(in the rows, 128 means zero)
Where one turn sends some rows of the set: a few examples, then the rows asked:
Q_869: [136 115 130 133 122 158 115  91 104  95 130 142 138]
Q_202: [107 136 105 140 148 119 118 174 146 136 117 114 145]
Q_373: [104 136 135 141 141 128 127 176 135 138 133 110 150]
Q_398: [ 92 179 141 116 127 126 142 135 120 128 121 128 127]
Q_74: [170 141 112 152 111 106 110 131 136 123 123 159 127]
Q_736: [167 142 123 148 111 106 104 126 145 129 126 162 125]
Q_451: [ 92 125 124 119 145 140 126 110 143 153  93 108 138]
Q_468: [133 105 142 135 129 156 114 102 106  97 140 137 143]
Q_879: [137 107 100 124 123 117 152 112 160 105 146 105 115]
Q_433: [ 95 180 125 117 130 129 140 131 108 124 117 133 138]
Q_792: [133 113 137 129 122 164 110  97 112  96 139 142 144]
Q_665: [113 135 118 145 147 117 121 174 131 140 126 110 157]
Q_772: [166 138 126 149 112 110 114 125 139 136 120 168 121]
Q_618: [100 130 150 125 138 135 129 120 140 170 103 112 132]
Q_345: [150 100  97 119 118 122 150 110 154 115 135 106 115]
Q_412: [144 113 104 115 113 118 162 114 154 109 142 108 118]
Q_722: [101 126 131 120 145 132 131 113 133 170  99 109 130]
Q_368: [160 147 117 156 110 107 115 121 149 129 121 168 128]
Q_262: [125 108 134 141 129 165 111  97 111 101 136 147 136]
Q_715: [ 91 179 123 122 137 126 120 128 116 117 106 138 135]
Q_9: [145 108 101 112 116 123 149 114 159 112 144 108 112]

Q_74 moves to Q_345
Q_772 moves to Q_412
And these:
Q_398 moves to Q_373
Q_715 moves to Q_202
Q_879 moves to Q_262
Q_9 moves to Q_792
Q_433 moves to Q_665

Where one turn sends some rows of the set: a few examples, then the rows asked:
Q_767: [157 120 143 125 130 136 108  90 149 125 145 134 110 119 143  92 149 123
 141 109 143 111]
Q_639: [148 101  82 104 124  94 133 151 171 127 144 133 140 146 137 127 127 139
 118 143 112  94]
Q_704: [113 137 158 115 127 144 128  95 128  95 145 135 123 138 115 114 150 128
 134 100 169 125]
Q_528: [121  77 100 132 112  97  94 150 140 108 130 161 124 121 138 148 106 116
 106 115 123 102]
Q_18: [114 106  98 113 115  94 154 153 172 141 156 120 146 150 139 118 114 120
 114 143 100 101]
Q_410: [139  77  97 120 131  96 122 158 165 120 185 124 139 135 135 131 124 122
 115 133 122 102]
Q_123: [135 133 166 108 133 150 144 101 118 102 159 130 128 155 133 102 147 134
 123 124 154 114]
Q_710: [ 79 135 117 125 127 108 165 170 154 142 124 118 131 160 134 136 137 111
 110 146 117 113]
Q_310: [101  99  75 126 102 108 113 147 155 133 140 158 146 136 132 132  98 128
 127 127 110  98]
Q_381: [146 142 160 121 132 141 124 102 128 124 149 108 124 127 153  95 154 123
 148 128 139 102]
Q_773: [101 126 162 138 142 149 137  96 130 108 125 135 107 132 116 115 139 109
 121 100 153 131]
Q_133: [109 116 131 124 146 102 151 182 153 126 163  94 130 147 140 143 153 113
 112 147 131 111]
Q_385: [ 84 142 106 146 105 121 130 166 138 112 103 126 136 163 117 159 137 114
 118 129 142  96]
Q_461: [ 83 132 117 145 111 131 104 161 109 114 140 122 128 168 146 169 135 117
 108 134 103 108]
Q_88: [131  99  82 112 114 120  94 133 127 112 137 165 146 141 136 143 106 107
 136 121 100 112]
Q_478: [144 111 157 118 128 143 121 103 130 112 161 116 133 119 157  94 108 142
 142 118 121 104]
Q_605: [107 141 141 119 125 108 151 166 156 122 122  98 125 162 141 144 147  85
 119 125 106 132]
Q_127: [ 98 135 118 136 118 137 106 166 120 117  96 155 120 156 143 159 131 100
 127 118 115 127]
Q_80: [ 78 125 122 151 130 129 119 185 122 114 133 128 125 147 129 166 145 111
 118 132 149 110]
Q_42: [145 129 161 125 122 136 134  97 138 118 159 103 122 149 154  85 149 134
 136 126 127  99]
Q_486: [141  85 115 103 132  79 132 154 148 118 157 119 137 124 153 132 119 120
 106 145 105  98]
Q_140: [104  94  84 137 114 116  98 127 129 109 158 152 128 164 120 160 126 109
  97 120 105 111]
Q_568: [ 99 135 124 117 129  99 120 168 150 128 150  89 121 144 158 158 153 128
 116 134  95 123]
Q_210: [136 123 143 146 117 149 108  84 134 114 137 144 111 136 123 102 146 104
 133 101 156 108]
Q_632: [131 127 157 122 108 142 105 105 146  99 146 135 118 126 133 106 133 145
 141  87 160 122]
Q_69: [120  97  90 109 132  85 114 133 170 124 169 120 120 140 132 147 143 119
 105 119  96 128]
Q_484: [ 98 122 141 117 135  90 155 167 126 112 135  95 136 141 141 151 141 100
 103 150 123 103]
Q_631: [113 142 162 138 133 149 139  95 118 113 135 120 112 159 133 103 166 117
 128 123 146 109]
Q_220: [ 67 129  95 138 113 123 124 163 137 134 108 156 131 145 128 150 123 119
 123 129 127 111]
Q_873: [153 123 166 113 115 148 120 112 137 105 160 131 123 144 152  94 130 151
 131 111 144 112]
Q_892: [112 129 136 141 124 145 103  83 126 108 127 147 108 134 124 109 155 127
 142 100 154 115]
Q_217: [141 106 105  96 120  91 139 133 162 117 162 109 152 148 134 127 121  92
 128 128  92 116]
Q_812: [125 145 161 143 119 155 123  95 113 113 139 117 126 144 133 105 150 104
 139 120 153  98]
Q_351: [123 123 173 128 138 148 158  98 121 108 156 106 130 148 134 100 127 111
 119 126 132 109]
Q_126: [107  86  89 148 116 123  89 161 134 109 154 160 133 136 124 154 116 120
 121 119 141 100]
Q_690: [143 115 135 127 114 132  98  86 146 113 152 130 119 123 145  91 138 143
 151 102 134 104]
Q_312: [121 103  78 140 100 117 104 152 157 116 116 163 129 153 121 145 115 129
 114 117 132  95]
Q_542: [ 78 114 126 147 115 109 116 163 118 102 108 137 123 138 126 166 128  96
 104 121 140 107]
Q_861: [112 141 110 109 129  99 160 166 152 125 131  95 146 156 132 141 148 124
 121 154 123  96]
Q_596: [121 114 146 130 133 144 101 102 139 112 130 145 110 102 139 110 120 140
 144  92 141 126]

Q_461 moves to Q_568
Q_773 moves to Q_351
And these:
Q_631 moves to Q_42
Q_484 moves to Q_486
Q_381 moves to Q_767
Q_410 moves to Q_126
Q_605 moves to Q_217
Q_312 moves to Q_385
Q_873 moves to Q_632
Q_18 moves to Q_310

Where one turn sends some rows of the set: a few examples, then the rows asked:
Q_806: [106 133 100 139 118 128 148 106 123 129 114 136  89 102 149 113 130 106
 162 114  99 136 153 136 144 121 126 163 131 130 106 119 156 115 114 139]
Q_94: [121 173 146 122 121 125 140 127 104  99 104 108 129 126  97 134 133 143
 133 146 166 146 105 119 119 141 122 104 131 128 159 138 149 156 132 143]
Q_640: [149 144 157 120  93 156 165 122 126 108 104 129 126  99 140 139 114 141
 124 139 149 133 116  96 125 103 119 134 129 131 115 122 127 121 170 138]
Q_925: [ 92 115 107 124 112 135 142 102 139 142 136 140  92 106 141  93 124  86
 129 130 128 127 141 161 133 130 125 161 127 148 111 112 156 121 104 131]
Q_898: [ 99 133 141 107 137 117 121 119 116 128 145 119 128 172 132 111 137 124
 156 103 127  97 144 124  82 140 123 127  82 131 111 128 116 172 120 150]
Q_550: [136 161 116 122  98 116 118 139 107  85 122 117 131 128 108 166 109 159
  97 136 135 150 103 123 117 111 110 113 134 155 140 136 151 135 121 137]
Q_49: [145 110 168 104  99 135 128 118 140 120 154 158 137 169 145 116 149 114
 130 134 119 163 126 121 137 134 139 135 141  96 110 110 136 101 137 108]
Q_887: [121 133 140 106  87 148 109 143 141 116 122 132 140 162 154 101 148 123
 139 131 113 172 121 126 146 135 135 115 142 121 112  92  96  96 118 133]
Q_474: [111 119 113 133 109 124 157 121 165 113 133 146 162 122 126 161 124 145
 128 147 142 112 164 122 114 131 156 118 111 161 136 128 107 102 113 104]
Q_763: [129 129 110 121 129  82 124 146 116  91 130 138 141 149 130 167 101 121
  86 123 122 135  86 158 105 129 107 114 115 129 141 134 140 135 129 133]
Q_886: [132 119 131 115 135 129 143 155 129 123 110 149 123 119 159 115 105 113
  99 128 145 119  90 160 114 124 114 127 110 116 117  97  89 122 165 128]
Q_939: [139 139 152 114 110 136 118 125 133 118 143 145 128 168 155 105 162 127
 135 142 119 170 125 124 152 131 146 124 132 102 109  80 112 114 131 112]
Q_838: [122 131 156 119 109 153 169 133 136 129  96 135 134 111 142 113 117 109
 128 138 175 121  97 129 120 137 123 120 119 118 126 116 104 129 168 149]
Q_288: [123 116 120 130 170 130 138 139 126 125 111 146 152 121 127 121 137 160
 140 156 128 114 165 133 124 149 138 129 102 130 148 131 106 104 121  91]
Q_785: [109 127  99 142 122 131 102 130 142 127 142 111 125 125 115 145 115 135
 114  96 113 147 107 145 146 125 121 128 143 107 104 178 150 146 105 156]
Q_826: [101 130 121 131 136 101 120 115 160 118 161 114 111 127 114 145 120 109
 122  88 120 139 108 150 126 124 140 125 139  90 112 162 144 161 116 133]
Q_870: [160 131 132 118 119 131 139 143 119 102 119 142 115 107 156 141 101 145
  96 128 120 130 108 126 119  91 110 141 120 129 107 103 112 113 167 117]
Q_694: [113 125 109 137 130 144 140 142 143 132 122 152 149 117 109 131 132 165
 137 150 162 114 161 138 121 145 153 117 120 148 141 128 101 100 111 100]
Q_104: [113 127 117 120 118 109 114 127 120 128 164 141 126 177 133 143 123 135
 138  88 119  96 141 132  81 124 125 131  89 135  92 129 122 158 118 147]
Q_893: [113 142 141 120 151  91 146 135 113 105 111 131 138 147 119 135 125 105
 123 134 153 132  88 154 108 159 120 106 111 102 159 136 137 156 140 139]
Q_987: [101 145 115 131 137 144  98 115 137 122 132  81 126 117 121 114 132 137
 112 127 115 152 111 131 157 127 117 126 127 124 117 160 147 167 100 154]
Q_183: [121 109 124 125 149 110 156 118 149 105 122 140 166 125 145 150 128 140
 130 152 108 113 168 117 117 134 141 132  93 143 143 132 112 105 124  96]
Q_394: [ 99 124 103 122 120 127 134 116 129 130 126 137  78  97 137  97 122 100
 147 111 108 132 149 156 127 118 123 162 139 139 112 114 148 110 108 122]
Q_30: [123 133 117 123 101 142 103 128 105 134 156 134 127 166 118 137 124 164
 137 101 128 105 147 116  94 120 115 135 102 151  90 143 138 151 111 154]
Q_319: [130  92 143 116 115  90 125 112 136 165 148 121 146 163 136 168 106 127
 135 154 153 131 133 112 120 137 112 132 128 139 146 123 164 128 145 108]
Q_265: [108 139 141 110 119 150 109 121 101 135 137 112 129 160 116 106 138 153
 154 116 136 105 151 107  95 136 113 131  94 147 109 142 132 164 112 157]
Q_623: [109 137 110 122 125  95  98 154 122 156 105  93 123 149 138 144 115 152
 170 138 143 144 134 122 128 135 118 107 137 145 151  90 106 125 129 121]
Q_916: [ 98 124 105 142 110 136 157  91 134 141 123 140 103 111 153 110 133  92
 143 133 119 131 145 142 151 131 128 162 120 139 105 118 165 127 111 147]
Q_442: [127 104 157  97  78 148 118 136 147 118 134 145 150 164 144 113 135 110
 134 124 114 165 122 122 131 138 128 126 150 114 114 123 120  83 125 130]
Q_17: [104  98 128 101  94 104 104 144 142 160 123 100 142 149 125 151  93 130
 148 137 154 135 130 122 107 139 106 116 148 161 154 124 130 109 126 122]
Q_138: [ 94 147 137 119 151 114 116 100 155 113 151  83 112 120 120 113 137 111
 119 119 122 144 112 137 137 125 136 124 123 107 124 144 142 182 112 132]
Q_701: [136 130 125 137 145  81 119 121 116 161 129 113 127 164 149 161 128 149
 157 155 142 141 136 112 141 134 124 124 117 123 142  90 140 145 148 107]

Q_550 moves to Q_763
Q_30 moves to Q_104
And these:
Q_694 moves to Q_474
Q_701 moves to Q_623
Q_806 moves to Q_394
Q_49 moves to Q_939
Q_870 moves to Q_886
Q_826 moves to Q_138

Where one turn sends some rows of the set: a few examples, then the rows asked:
Q_589: [155 121 163 140 118 138 103 131  71 166 102  86 138 134 133  98 101 137]
Q_622: [168 127 176 111 118 160 161 123 117 167  84 145 114 125 117 104 102  92]
Q_782: [172 119 180 102 108 158 149 122 115 170  97 134 123 136 106  93  71 103]
Q_11: [147 148 162 103 105 196 157 145  97 150 147 135 152 125 123  92 127 104]
Q_837: [189 115 174 116 137 126 167 164 118 165 115 111 151 141 157 160 114 126]
Q_168: [162  83 144 101 160 123 148 126  91 173 110 129 144 145  91 128 121 123]
Q_576: [162 102 116 101 136 138 163 127 103 167 108 113 145 159  93 118 117 114]
Q_647: [132 130 176 100 102 200 141 159 102 137 139 120 159 131 124  99 107 116]
Q_969: [178 104 124 106 140 132 157 126  93 157  94 131 158 151 102 138 123 100]
Q_890: [177 103 140  95 140 125 160 122  96 175 116 119 150 156  86 128 125 121]
Q_755: [173 115 188  96 105 150 147 124 101 182 104 124 118 145 126  96  81  90]
Q_112: [137 147 170 119 135 156  86 132  73 188 117 105 145 119 140 137 110 132]
Q_796: [159 102 157 125 133 186 128 163  84 168 143 135 185  91 125 154  90 109]
Q_807: [162 121 170 112 116 176 150 129 124 175  99 134 109 121 123 103  70  99]
Q_577: [131 142 159  99 108 198 152 165 106 151 153 116 158 134 138 113 119 115]
Q_186: [187 110 187 116 137 133 152 169 106 175 119 117 165 135 140 174 127 121]
Q_315: [161  97 170 116 138 179 125 153  78 167 154 137 171  88 139 141  79 117]
Q_417: [176 105 179 116 127 129 140 181  99 174 122 116 183 151 148 158 123 117]
Q_961: [139 133 162 136 126 165  81 140  77 172 104  98 135 135 130 114 107 129]
Q_496: [193 117 168 118 139 139 154 165 102 139 121 131 169 137 156 163 122 129]
Q_224: [117 125 170 102 112 189 134 162 104 160 139 132 163 139 113  86 116 119]
Q_980: [150 127 163 130 127 115 115 127  77 179 103  95 159 118 133 107 107 154]
Q_457: [144 147 167 116 128 126 105 131  77 195 113 103 167 117 142 131 111 145]
Q_532: [167 107 133 126 143 174 138 159  99 180 142 138 180  91 127 154  84 120]
Q_936: [177 124 150 134 131 183 134 162 100 165 143 157 182  93 131 133  88 119]

Q_457 moves to Q_961
Q_186 moves to Q_647
And these:
Q_577 moves to Q_576
Q_755 moves to Q_417
Q_969 moves to Q_936

